Each row is where one point has got to under a steady rotation. How many ticks took it there?
The counts run from 0 to 88.
[149 117  99 135 139 124 192 156 130 151  50 163 118 132  99 141 117 153
 108 136  51 166 129 181 151 129 146 139 125  80  93 140]  20
[127  97 102  92 115 168 104  64 149 144 124 162 143 160 104 171 102 182
 159 130 110 100  87 123 134  75 152 114 175 205 128 152]  76
[137  90  89  82  90 154 179  82 100 146 137 149 152 130  99 136 122 166
 137  53 114 122  69 180 192 156 117 140 145 136 128 180]  66
[178 104  40 118 104 139 131  70 115 149 181 151 126 141 120 136 100 182
 147 133 112 114 114 120 200 128 179 171 112 147 132 139]  72
[135  75 120 131 136 113 133 106 109 143 164 112  82 129 126 120 116 142
 165 141  76 141 102 152 155 158 114 124 137 123 120 189]  68
[112 135 140 113 143  96 197 130 132 186  59 174  73 124 102  94 136 120
  88 140 100 107 122 172 130 125 159 121 138 109 113 152]  5
[135 109  94  90  99 127 136  92 105 154 171 142 131 122 125 102 123 155
 182 127 154 127  99 139 134 141 109 138 183 177 135 151]  70
[140 113 130 118 140 109 126  90 130 139 176 137  71 136 130 156  88 152
 171 155 116 118 117 150  99 113 148 151 178 151 196 165]  74
[146 108 140 151  97  99 168 108 117 161 113 196  80  88  93 130 171 153
  77 150  95 140 136 143 133 140 195 147 158  95  97 135]  10
[123 137 119 105 168 134 162 147 123 172  77 153 128 106 100 160 147 157
 106 111 104 126  84 190  92 159 190 152 123 130  97  91]  19
[177  92  90 113  96  96 152  69 119 114 160 133 108 126 106 148  97 188
 136 193 103 128 143  65 131 119 120 142 141 138 168 163]  88
[107 184 152 126 186 125 145 124 150 147  88 167  70 110  95 157 128 111
 108  96 124 106 120 156  90  82 180 158 136 166 150 140]  1
[ 91 137 157 108 137 142 130  80 117 161 120 211 104 153  85 190 158 121
 134 136 143 140 122 142  63 138 179 204 148 110 127 107]  13
[117 125 110  94 139 150 165 108  90 143 115 135 138 193  79 159 132 155
 162  99 135  79 111 180 127 164 141 131 155 211  77 183]  65
[160 123 169 147 114  86 156 143 143 124 146 150  58  94  92 166 157 138
  99 139  83 142 157 127 134 174 196 173 141  84 106 127]  26
[149 118 151 159 130 127 132 127 129 131 182 176  85 142  99 177 124 145
 163 138 112 123 117 143  75 132 179 169 181 161 111 175]  59
[149 112 163 151 197 149 182 184 150 115  88 163  70 146 110 179 157 141
 109 112  95 169 141 183 112 158 118 175 153 113 130 111]  32
[142  93 118 121 107 132 113  86  52 149 136 146 119 134 114 117 147 169
 180  85 131 101 139 152 129 185 153 138 162 125 129 177]  55
[121 150 146 123 115 114 160 150 113 179 116 137 107  78  94 157 114 166
 135 123  82 132 127 137 148 168 182 177 165  62 124 119]  25
[154 133 188 124 133 108 167 139 138 177 126 151  85 110 102 153 161 129
  94 147 109 101 135 140  95 126 163 173 129 107 162 161]  0
[133 120 154 106 133 153 172 140 134 155 117 146  89 114 110 205 120 153
  85 139  90 115 143 150  98 120 144 169  88 104 168  99]  15
[146 135 123 101 146 122 129  92 143 119 168 136  90 160  96 144  98 187
 163 118 137 107 128 161 107 118 132 184 177 178 167 166]  75
[147 138  94 111 117 169 152  82 123 110 143 130 151 152  51 185  90 176
 138  89 103  99  94 133 130 143 168 158 134 152 151 140]  61
[189 105 129 140 143 118 141 163 127 114 135 114 111 127 134 208 105 167
 143 137  59 129 147 191 117 157 130 126 148 144 144 185]  47
[107 112 136 117 128  91 137 179 103 136  93 176  77  95 100 115 161 141
 107 134 123 161 130 208 110 184 132 145 158 115  98 132]  22
[104 129 153 134 134 149 148 148 102 173  90 201 120 123  91 119 153 175
 122  80 150 161 127 198 116 166 165 183 157 110  98  97]  23
[118 117  79 140 162 101 161 113 113 130 122 152 146 160 119 106 137 173
 146 119 144 145 106 176 139 121 112 147 193 196 166 161]  80
[144  94 140 102 178  78 200 154 105 182 114 171 122 103  98 141 147 110
 114 131  98 180 159 182 134 167 125 134 138 116  86 140]  21
[133 136 143 107 100 114 129 121  80 165 127 181 103  87 130 111 153 126
 120 111 101 155  85 128 125 109 189 139 132  98 113 112]  9
[128 157 173 118 122 159 139 123 100 126 132 158 134 131  84 199 156 187
 106  81 118 116 135 151 112 172 184 184 120  97 132 126]  29
[170 133 152 131 152  84 156 141 119 158 143 194  77 103  99 139 149 123
 127 148 102 172 119 166  92 134 182 167 158  88 128 162]  11
[143 167 149 106 155 129 126 148 124 129 114 186  94 142  81 163 147 144
 158 108 116 150 147 105  63 167 165 188 153 123 150 139]  28
[140 111 152 151 148 130 140 150 127 113 151 150  97 137 105 195 126 128
 169 105 117 157 139 163  86 197 167 151 181 126 135 176]  43
[190  89 122 117 155 121 169 132 138 132 126 100 117 177  95 177 124 171
 125 124  68 111 119 179 157 167 133  89 133 172 152 161]  63
[121 114 174 145 128 116 136 107 124 151 116 181  86 129 143 163 167 133
 129 147 109 158 178 135  81 162 138 210 165  77 141 117]  27
[141 124 132 135 160 134 154 120  88 116  63 160 171 161  47 167 124 172
 148  81 114 117 113 194 114 178 108 188 119 127 110 100]  34
[132 120 107 106 148  69 180 113 131 113 146 131 122 135 102 181 118 176
 140 152 125 110 145 158 142 105 116 122 187 182 147 164]  79
[181  93 124 158 124 143 123 137 123 183 216 169 112 113  97 149  98 134
 150 122  66 135 145 133 135 125 159 147 146  88 132 168]  57
[131  87  63  86 119 120 154 103  70 165 151 116 153 120  92 127  88 186
 164 133 109 136 123 143 170 131 103 133 120 188  97 162]  82
[134 120 146  88 144  76 191 126 135 177  90 154 100 125 107 113 170 102
  86 167 118 164 132 190 119 147 178 138 169 131 107 143]  6
[141  78  98 111 172 133 178  66 142 149 123 117 134 140 118 170  82 168
 109 132 101 101 129 153 144 125 126 118 150 163 122 188]  78
[162  94 147 127 150 136 139 109 133 138 144  98 113 163  88 175 103 194
 120 134  78  80 121 144 125 145 158 116 144 121 143 175]  62
[182  73  86 101 117 152 168 134 102 162 146 127  94 133 106 123 101 182
 151 119 110 106 125 188 165 159 132 116 136 138  96 180]  67
[134  69 141 143 155  80 135 151 127 158 126 162  75 110  70 139 165 158
 135 117 114 147 168 175 135 212  97 130 149 109  84 160]  37
[108 134 153 125 154 154 151 158 140 145  47 174 155 148 124 145 170 134
 116 153 135 126 106 184  80 108 165 159 158 126 144 138]  2
